(in the rows, 128 means zero)
Families of rows that turns and mirrors carry onto each other, the same ones carrying the whole set onto itself: the rest of each named row's family, in list order:
7 families of 4 rows:
z331: [131 136 123  98 168 129 147 115 108 135 113 116 114 140 164 108 122 108
 107 108  77 153 114 108 155 116  95 133 102 119 146 121 117]
z56: [180  91 137 137 127 187 113  88 118 151 138 146 110 134 126 111 158 130
 118 135 117 141  94 133 145  98 141 128 120 109 136  98 105]
z955: [138 108 117 102 143 117 152  74 118 133 122 119 139 175 152 121 117 128
 129 157 153 142 107 122 156  81  97 151 147 140 154 140 111]
z110: [136 108 137 145 145 141 123  91 126 140 126 110 156 147 149 123 132 137
 135 174 133 131  77 125 134  70 118 133 154 139 152 117 103]
z749: [137 102 108 140 136 164 136  76 131 171 120 155 123 160 146 120 120 123
 135 127 119 109 123 130 156 113 137 171 147 122 137 113  93]
z74: [147 113 134 102 123 149 147  95 139 134 119 118 151 155 151 132 147 122
 155 127 102 113 118 135 129  72  79 150 153  98 161 121 110]
z918: [135 149 143 101 163 121 143 127 126 120 116 118 107 124 146 114 136 123
 117 121  82 164  97 109 145 126 112 107 100 128 141 105 111]
z299: [136 112 115  92 138 121 147  88 140 159 106 172 102 156 128 123 112 121
 121 118 128 118 135 110 154 140 123 156 143 120 123 140 114]
z791: [132  91 130 106 170 144 110  84 123 142 123 131 122 147 165 156 103 131
 110  88 131 133 123 141 161 114 103 158 126 133 138 130 121]
z138: [142 134 130 158 127 163 117 105 148 157 121 149 120 148 121 124 146 134
 144 143 125 114 104 120 130 122 162 134 138 123 121  95 100]
z892: [168 134 138 114 121 154 134 111 146 137 130 124 150 140 147 138 164 129
 155 137 113 129 107 120 108  76  90 117 156 104 135  97 109]
z941: [164 115 131  71 125 117 164  96 147 127 122 134 135 142 144 138 140 125
 142 130 112 139 124 122 129  97  70 131 163 100 140 123 115]
z266: [144 141 120 116 162 151 149 101 108 134 128 116 117 150 171 111 134 118
 126 111  95 165 109 118 160 103 105 131  99 135 151  92  92]
z728: [149 128 116  93 148  98 136 104 122 137 116 124 134 159 140 122 120 118
 107 159 148 145 109  92 129 100  94 121 149 125 120 154 146]
z133: [142 133 124 123 130 120 126 118 153 151 109 153 108 138 109 124 132 124
 121 143 115 119 117 104 126 153 148 126 143 105 104 128 135]
z21: [133 107 141  96 160 105 116 107 143 117 117 119 107 135 132 157 111 135
 106 111 127 147 119 134 149 150 120 132 127 117 123 140 147]
z737: [141 129 120 100 157  98 125 123 120 103 127 140 139 150 105 116 136 121
 120 132 123 145 107 138 132 127 153 128 128  88 131 135 163]
z417: [138 145 128 138 154 145 141 120 118 122 124  93 121 138 154 109 143 121
 126 134  75 161  95 122 150 116 125 122 101 118 148  91 108]
z336: [143  96 122  73 177 107 139  91 109 123 133 179 140 138 136 122 114 126
 117 108 132 148 108 145 151 107 122 143 146 117 142 126 121]
z57: [132 108 116 128 168 156 111  96  97 133 134 148 163 164 143 113 132 119
 134 110 124 122 104 155 145  75 141 160 128 107 159 117 124]
z198: [154 129 136 143 147 135  99 117 146 117 134 100 117 141 131 156 138 141
 121 130 136 156 108 135 132 141 147 116 122 117 111 103 143]
z720: [176  88 135  78 135 136 131  93 121 144 120 164  90 127 114 111 137 119
  92 123 116 147 113 115 151 128 116 125 122 100 125 141 133]
z187: [147 116 125 155 156 176  92  95 124 141 137 108 132 159 161 153 130 134
 128 106 139 138 114 143 145 103 132 144 118 130 131  98 120]
z848: [160  80 128 103 129 171 130  73 108 149 120 149 103 159 128 104 139 116
 113 113 119 127 119 136 166  98 121 159 108 104 156 138 117]
z426: [161 142 132  97 113 124 144 120 151 121 118 111 140 151 129 133 159 120
 147 141 108 129 121 115 110  99  91 121 148  83 133 125 140]
z673: [136 142 147 125 143 121 108 123 133 135 115 118 142 146 128 126 143 133
 127 166 142 129  82  98 110  85 118 104 140 133 129 134 133]
z677: [165 135 122 132 163 143 106 116 114 123 149 155 153 142 127 122 153 132
 134 130 140 154  90 138 120  98 157 112 136 114 123  86 126]
z22: [166 113 148 118 119 155 109 114 129 131 118 135  98 138  95 107 163 124
 113 139 113 135 100 122 134 124 148 115 105  91 132 130 143]

Which other rows belong to the same family as z110? z955, z728, z673
Which other rows belong to the same family as z720? z56, z848, z22
Which other rows belong to the same family as z941? z74, z892, z426
Which other rows belong to the same family as z57? z737, z336, z677
Which other rows belong to the same family as z749? z299, z138, z133
Which other rows belong to the same family as z198? z791, z21, z187

Families of rows that turns and mirrors carry onto each other, the same ones carrying the whole set onto itself: the rest of each named row's family, in list order:
5 families of 6 rows:
z485: [153 134 111 151 142 119 157 100 145 125 144 126 173  92 156 117  97]
z820: [128 100 125 162 113 119 109  99 153 128 128 119 120 115 158 106 138]
z670: [137 112 113 135 130 120 132 161 152 115 126 140 152 160 142 119 138]
z3: [129  98 119 169 109 122 112 101 159 134 129 119 122 123 143 101 128]
z7: [113 106 127 162 115 112  97 107 151 131 129 121 125 126 153  93 131]
z96: [126 106 127 166 118 111 106 100 150 136 130 116 125 120 155  98 138]
z278: [155 134 114 143 144 129 151 105 149 123 150 130 184  96 162 124  92]
z72: [ 86 124 145 112 110 144 115 124 132 142 136 131 158 113 139 111  84]
z323: [132 117 113 128 130 115 135 162 144 115 121 141 145 155 142 123 135]
z776: [137 130 169 154 121 152 111 153 163 111 147 120 157 130 181 114  92]
z831: [100 110 146 116 109 146 115 127 143 146 114 126 155 116 135 112  76]
z921: [144 128 163 149 109 155 121 153 154 120 139 119 166 126 185 112  94]
z837: [147 135 112 148 148 113 159 107 144 131 147 121 179  96 154 115 102]
z588: [102 121 147 147 119 146 153 111 171 101 151 151 177  94 143 131 141]
z302: [ 96 127 139 145 122 143 147 111 171  98 152 155 173  92 142 131 139]
z908: [131 104 109 135 130 116 140 153 158 113 128 143 155 156 136 112 144]
z669: [102 129 129 144 127 137 150 117 173  99 155 155 167  94 151 138 146]
z608: [111 113 140 140 122 153 152 117 166  99 154 163 171  92 141 129 137]
z533: [131 101 134 157 113 110 112  98 146 128 127 123 123 130 153 100 138]
z283: [ 91 117 138 112 120 146 110 127 144 140 133 131 167 114 132 117  75]
z493: [151 145 112 151 152 121 148 111 146 131 156 126 169  90 154 115 105]
z99: [133 107 114 132 137 115 128 153 143 116 131 145 144 159 148 122 142]
z707: [134 132 169 147 123 147 119 159 161 118 146 120 156 127 186 120  93]
z386: [ 90 108 145 114 114 148 118 128 147 143 127 130 165 112 133 115  78]
z432: [ 87 117 146 119 121 150 117 131 153 141 132 120 159 119 133 114  74]
z583: [133 142 177 148 124 145 124 146 157 127 147 119 161 120 184 119  89]
z415: [144 140 114 150 144 121 158 103 140 124 136 124 184  89 159 121 107]
z783: [102 120 136 152 121 137 148 113 171  95 148 152 185  88 146 130 134]
z675: [137 131 170 139 122 154 113 155 170 120 147 115 154 122 177 122  89]
z351: [120 117 111 143 125 111 132 169 148 120 131 140 152 152 144 123 140]

Which other rows belong to the same family as z72? z3, z921, z608, z493, z351
Which other rows belong to the same family as z669? z7, z278, z831, z908, z583
Which other rows belong to the same family as z776? z820, z323, z837, z588, z283
Which other rows belong to the same family as z783? z533, z99, z432, z415, z675

